In the data rows, 128 means zero.
Here are some points:
[132 123 123 131 128 136 126  94 134 126 109 134 136 116 126 122 127 129
 146 146 127 114 143 115]
[136 147 102 167 123 147 143  74 134 198 110 101 159 164 128 185 122 190
 175 153 210 111 192  93]
[125 107 170  86 123 116 122 214 129  87 182 138 106 113 121  96 137  90
  89 106  86 165  76 167]
[133 117 127 109 125 114 123 165 128 100 132 122 108 130 127 103 128 105
  94 111  99 137  98 149]
[132 176  93 185 131 154 147  67 128 207 101 110 182 156 135 217 125 225
 198 175 242 108 226  93]
[124 114 131 109 118 115 123 168 123 103 135 129 101 127 127 102 123 104
 102 109  93 142  87 145]
[130 117 120 116 124 117 124 157 116 125 116 115 111 144 124 104 124  99
 100 102  98 123  87 148]
[138 147 104 174 128 143 138  77 125 192  97 112 170 166 129 176 119 187
 171 145 205 104 188  99]
[118 115 138 109 127 114 128 152 121  97 125 128 103 120 119 104 131 106
  94 107  97 145  99 142]
[128 120 156  93 126 112 120 168 132  98 144 148 105 108 131 103 134 103
 100 116  85 150  88 142]
[116 119 154 100 126 114 133 192 127 102 155 136 107 106 119  98 143  92
  99 110  84 163  80 157]
[121 114 162 104 125 111 119 174 124 101 150 139 103 113 123  90 134 107
  95 106  86 154  89 151]
[135 166 106 168 133 161 141  75 136 171  97 115 172 136 125 209 119 194
 183 172 212 111 207  91]
[132 170  95 184 136 167 150  70 126 200 102 118 180 152 135 234 120 217
 192 190 244  98 240  84]
[128 115 153  91 131 124 114 170 125  96 142 144 107 112 124  99 128 101
  97 117  90 143  95 150]
[121 116 160  95 124 110 116 205 127  93 173 145  96 114 128  94 136  91
  93 105  84 160  82 158]
[124 117 130 112 127 112 128 144 132 101 126 130 113 122 125 106 128 102
 106 118  95 133  99 133]
[130 117 107 156 124 119 131  93 125 165 114 109 136 153 127 122 123 136
 143 110 141 106 140 121]
[126 123 163  96 125 117 122 178 128  92 151 139 106 119 127 102 131 103
 100 104  91 158  89 155]
[129 142 109 158 130 142 134  87 126 167 107 119 152 149 125 148 119 165
 159 145 175 110 179 101]
[130 137 112 153 129 145 134  86 133 144 117 122 154 136 126 142 129 151
 154 154 158 113 169 101]
[122 122 130 115 123 126 132 114 129 100 115 147 116 115 136 106 132 115
 118 135 106 131 113 124]
[134 133 101 160 123 129 136  89 126 170 106 110 146 153 132 136 119 154
 152 128 165 107 161 103]
[128 150 104 164 127 154 139  88 136 174 104 120 160 141 139 172 125 181
 165 153 192 117 191 100]
[127 109 177  99 133 115 125 216 125  93 182 140 105 113 118  90 144  85
  97 105  75 160  85 167]
[123 151 103 162 126 157 140  82 129 158 105 123 160 137 131 178 128 177
 169 164 192 103 193  94]
[126 115 115 117 125 114 118 131 126 100 125 129 106 123 123 105 132 106
 119 113  99 124  95 132]
[135 125 111 137 132 127 127  95 121 138 108 125 136 130 131 123 126 130
 139 135 136 109 135 113]
[129 120 116 123 130 131 126 109 124 112 124 128 127 114 130 117 128 106
 128 133 104 121 121 129]
[127 122 131 123 131 127 121 138 130 101 121 134 112 117 130 114 119 107
 108 112 110 127  95 127]
[134 122 107 150 121 120 130  95 134 156 121 110 138 152 125 120 128 123
 146 124 135 115 134 126]
[125 102 169  90 125 124 124 200 124  99 171 135 106 112 120  94 132 103
  93 112  86 165  78 162]
[130 141 108 148 132 134 133  86 128 150 110 117 143 140 127 141 127 146
 152 147 155  97 153 113]
[129 132 118 146 132 140 128  92 141 135 112 127 135 128 124 134 129 144
 148 150 146 110 153 108]
[132 132 115 138 123 125 128  88 137 134 116 128 142 124 132 125 122 134
 137 137 139 111 138 117]
[125 116 175  94 133 111 126 221 128  93 186 143  99 108 118  88 137  91
  90 108  78 175  83 171]
[125 114 149  98 131 115 121 180 127 100 149 133 107 113 122  96 139 101
  93 107  92 154  90 153]
[133 173 106 184 137 164 159  66 127 206 104 106 189 155 142 227 123 221
 199 181 251 105 230  97]
[131 121 136 112 135 117 121 143 124 104 122 140 105 118 129 109 134 106
  98 110 101 143  95 141]
[131 125 127 115 123 112 122 109 127 103 125 133 111 107 129 112 128 113
 115 121 104 123 108 130]
[132 156  99 154 132 158 143  74 126 163 113 130 161 129 132 184 123 167
 169 165 179 108 189 103]
[132 123 108 150 126 111 123  94 131 134 114 125 131 139 130 123 134 132
 141 119 130 115 129 122]
[123 111 173  93 128 112 123 224 119  86 187 135 103 116 123  97 134  89
  99 102  78 173  76 163]
[124 117 151  99 133 114 119 147 130  95 131 143 103 112 129 106 125  95
  95 114  88 144  91 144]
[128 118 154 102 129 122 118 187 124  98 153 129 110 120 122 102 131 103
 106 107  91 152  82 155]
[132 119 113 127 118 122 131 120 132 127 118 123 117 136 128 109 127 117
 111 116 102 126  91 130]
[126 104 161  90 126 117 124 194 129  98 169 148  97 112 131  96 139  93
  97 103  85 159  87 164]
[127 137 114 147 132 134 130  87 127 147 110 120 140 132 137 144 118 151
 147 148 157 111 159 111]
[128 145 108 165 129 148 125  85 123 160 113 119 153 140 132 175 122 164
 168 156 191 112 186  94]
[132 124 141 109 133 120 129 167 125  99 142 132 115 110 128 108 127 107
 111 108  91 147  96 144]
[131 118 115 131 129 121 131 134 129 114 126 130 117 132 123 114 125 107
 115 111 100 123  99 132]
[135 171 102 179 130 173 146  65 129 196 100 127 185 138 137 235 118 220
 192 191 245  97 232  81]
[126 142 108 142 130 142 128  82 130 143 110 126 143 133 137 142 126 156
 145 152 154 105 162 106]
[124 118 148 103 133 119 123 151 121 106 125 143 110 116 131 103 128 101
 104 115  91 136  89 139]
[128 112 177  95 127 119 111 221 126  86 189 146  94 111 118  90 148  85
  91 108  80 167  73 169]
Then 24 other points, each followed by its number:
[126 114 162  94 126 112 123 181 126  96 154 137 105 119 128 102 131  99
  85 112  96 161  88 157] 0
[133 169 101 169 133 156 143  74 129 185 106 124 171 149 130 203 127 198
 188 173 225 101 214  91] 1
[133 114 153  93 121 114 122 193 129 103 158 133 107 114 115 100 135  94
  94 105  85 156  85 154] 2
[129 176  97 188 131 159 147  66 123 219  99 107 181 163 135 228 127 225
 205 173 253  95 233  95] 3
[124 110 178 101 126 115 109 204 120  90 183 142 102 114 126  83 135  95
  88 111  84 163  81 161] 4
[122 116 139 107 119 122 127 159 125 103 131 130 109 113 121 107 129 110
  99 121  86 151  88 144] 5
[133 125 114 148 131 123 124  85 124 158 112 117 138 138 122 121 130 138
 147 126 149 104 150 114] 6
[130 167 108 174 131 165 150  78 132 186 110 128 171 142 141 214 120 205
 188 180 233 102 232  85] 7
[135 141 105 162 131 140 137  85 126 175 113 113 149 154 137 154 121 164
 158 137 178 110 171 104] 8
[118 118 144 100 137 118 125 159 125  96 134 139 106 117 129 104 126 103
 100 113  99 140  93 147] 9
[125 118 168  90 126 116 114 194 132  96 168 139 110 109 127  97 129  89
  90 103  78 157  88 160] 10
[122 121 138 109 138 124 119 137 132  96 125 136 108 117 125 111 125 100
  99 121  96 130  93 134] 11
[124 114 172  90 126 115 118 198 126  89 166 141 103 116 125  91 132  91
  92 110  82 162  79 161] 12
[124 137 113 148 128 135 135  81 122 171 108 111 146 146 119 145 127 158
 148 139 173 113 162 106] 13
[136 132 105 156 126 127 129  85 130 175 109 103 150 162 131 149 129 155
 163 122 164 107 160 105] 14
[129 119 133 119 129 116 127 138 126  95 122 129 107 117 121 110 126 112
 102 115  97 135  93 140] 15
[128 123 131 110 131 118 122 151 136 104 131 128 111 125 122 104 122 102
 100 114  98 139  96 147] 16
[126 125 133 112 130 122 124 152 131 102 115 120 113 123 122 104 128 113
  95 105  91 131  92 143] 17
[129 123 141 108 131 119 124 151 127  96 125 134 102 115 134 113 127  98
 104 113  93 141  98 144] 18
[130 127 108 146 132 135 128  90 130 146 117 124 137 130 126 117 128 133
 135 129 142 107 154 112] 19
[127 167 102 184 137 159 150  72 122 208  98 110 173 159 137 212 129 209
 197 174 230 101 220  84] 20
[128 162 106 181 131 154 147  80 129 196  95 116 173 149 134 215 129 208
 195 168 222 102 215  83] 21
[118 114 175  85 129 116 119 226 127  85 190 137 100 105 120  92 144  92
  91 107  71 164  85 172] 22
[118 118 114 127 128 121 127 134 130 112 125 127 113 130 132 117 132 108
 119 120 104 128 100 125] 23
Which of these numbered points is nearest to each point below by angle, seen from the average point of the first points? Its number follows each.
[134 125 117 152 124 127 124  92 123 156 112 121 132 145 130 125 127 139
 143 123 140 111 142 113] > 6
[122 116 150  95 128 121 120 167 128 100 141 136 111 112 128  99 123  98
 103 112  87 152  90 144] > 9
[128 117 157  91 128 112 124 178 128  90 147 132 102 109 123 108 131  95
 103 112  88 150  87 153] > 12
[123 111 185  88 121 104 115 224 132  84 202 145  98 114 122  80 151  84
  89 105  80 166  76 169] > 4
[129 157 111 155 129 154 136  80 126 176 105 119 170 143 137 181 122 183
 171 160 194 108 194  92] > 1
[129 116 140 107 127 131 123 155 134 102 131 131 112 114 131 107 136 102
  95 106  91 146  90 148] > 5
[126 113 136  98 132 114 129 149 134  98 124 141 109 107 132 108 122 103
 103 119  91 138  95 131] > 18
[124 120 116 133 128 119 133 118 122 115 111 120 123 139 132 113 128 115
 125 117 100 116 109 121] > 23
[130 127 117 135 125 131 131  98 131 122 114 133 132 128 130 120 125 126
 137 135 122 115 141 121] > 19
[130 130 127 125 130 122 131 114 139 106 121 144 124 108 126 116 130 107
 121 137 105 129 116 125] > 11
[127 111 113 117 125 117 130 142 124 108 116 117 113 133 125 105 126 110
 106 107  98 130  92 141] > 17
[132 117 111 140 131 122 128  89 123 141 118 118 131 144 118 121 126 128
 137 122 130 108 134 118] > 6
[128 108 166 100 127 114 113 200 122  92 176 136 108 124 125  88 133  96
  92 112  88 161  74 162] > 4
Now 24 new points, numbered from 0 again:
[127 122 147  96 131 115 123 144 125  97 131 135 105 120 123 105 132 101
 100 114 102 140  86 142] 0
[119 140 109 148 137 148 129  89 131 148 114 132 145 128 135 137 123 149
 157 156 153 110 157 105] 1
[123 116 154  86 126 112 115 187 131  98 158 142 102 112 124 100 129  97
  91 107  87 159  91 158] 2
[131 127 118 122 128 130 124 106 132 123 109 137 127 112 128 118 120 108
 134 133 114 118 130 115] 3
[125 117 132 115 131 125 125 129 131 112 120 132 123 119 135 117 120 106
 120 123 103 140 113 130] 4
[127 139 115 147 130 138 130  82 130 153 105 119 149 134 127 141 130 141
 148 139 150 110 160 107] 5
[131 122 125 106 126 123 122 154 123 105 128 127 109 119 122 108 127 104
 105 112  97 138  91 144] 6
[128 161 102 174 131 165 149  67 130 183 103 119 179 138 139 217 132 209
 187 183 227 108 229  86] 7
[124 119 117 128 124 128 126 105 124 126 118 131 118 120 141 116 126 108
 134 129 106 118 114 133] 8
[130 119 115 122 131 119 128 127 128 112 120 132 126 119 130 119 132 108
 115 120  97 131 112 128] 9
[128 160 105 173 133 155 147  70 128 181 106 116 166 150 132 208 129 203
 186 167 222 110 218  88] 10
[130 111 135 109 133 123 128 137 132 101 126 133 113 123 123 115 122 109
 102 108  91 140  94 136] 11
[130 149 104 158 135 150 131  86 126 150 112 124 152 134 129 161 120 169
 165 155 174 101 179 104] 12
[133 129 103 146 134 135 130  75 122 142 116 121 139 130 132 134 123 142
 144 143 144 103 151 120] 13
[127 136 111 154 130 141 132  86 130 146 114 126 141 145 134 145 131 156
 149 140 161 104 156 110] 14
[127 178  99 193 126 171 153  71 135 206  98 114 184 154 130 247 122 233
 208 195 255  99 243  83] 15
[121 116 166  96 129 116 116 186 130  93 167 141 105 111 124  98 137  90
  95 110  81 157  80 152] 16
[117 121 148 107 125 111 119 154 131 105 145 133 111 114 128 103 125 107
  92 103 100 140  94 145] 17
[124 157 107 160 123 154 130  75 132 156 113 127 160 135 130 162 124 168
 162 159 178 108 181  96] 18
[130 165 112 166 140 159 133  74 134 173 109 125 166 129 136 198 122 192
 187 184 212 112 213  86] 19
[133 130 107 150 123 128 129  87 128 138 113 116 144 139 128 134 120 140
 148 137 147 112 161 102] 20
[131 114 121 123 133 120 124 124 125 111 123 131 121 124 130 115 130 106
 118 117  97 122 113 127] 21
[130 111 122 120 130 117 128 147 126 115 127 122 115 129 129 111 126 105
 109 112  97 129  93 143] 22
[131 162  99 167 132 155 147  71 131 178 107 122 161 139 135 179 128 190
 173 161 195 110 200  91] 23
The same question for these:
[120 118 122 120 124 127 118 118 117 120 126 129 125 131 131 110 126 107
 120 112 109 127 115 127] > 21
[136 183 103 196 133 169 156  68 124 209  99 113 188 157 129 237 122 232
 194 187 250 105 243  93] > 15
[130 128 116 121 128 130 123 104 132 115 123 140 121 114 130 117 125 111
 130 132 105 123 131 118] > 3
[134 178 100 193 125 152 149  69 125 215 105 108 178 167 135 214 121 211
 190 167 235 103 221  89] > 10
[126 115 150  97 129 114 119 165 129  95 144 140 106 113 127  99 122  99
  98 110  90 150  96 147] > 2
[127 127 113 148 126 118 127  95 128 149 115 113 134 147 125 114 126 123
 138 119 133 105 132 121] > 20
[127 131 115 122 124 122 130 114 135 114 125 131 121 125 134 115 129 112
 122 127 100 123 114 122] > 9
[135 127 104 153 133 134 131  85 133 159  98 117 148 155 126 132 121 146
 158 127 168 112 157 101] > 20
[131 117 122 130 122 120 131 115 127 127 113 117 122 129 133 115 124 109
 116 116 102 123 105 133] > 21
[124 125 121 140 132 117 132  91 123 152 113 122 135 156 124 112 131 119
 138 114 122 116 132 120] > 20
[128 137 111 142 132 142 119  84 128 140 106 136 144 118 127 132 124 144
 152 152 148 110 158 111] > 1
[122 122 114 126 132 120 129 118 129 120 114 126 121 135 126 122 127 108
 126 111 103 122 108 138] > 21
[128 111 145 100 121 113 128 177 123 101 151 139 104 111 117 108 128  94
  95 112  92 141  91 153] > 2
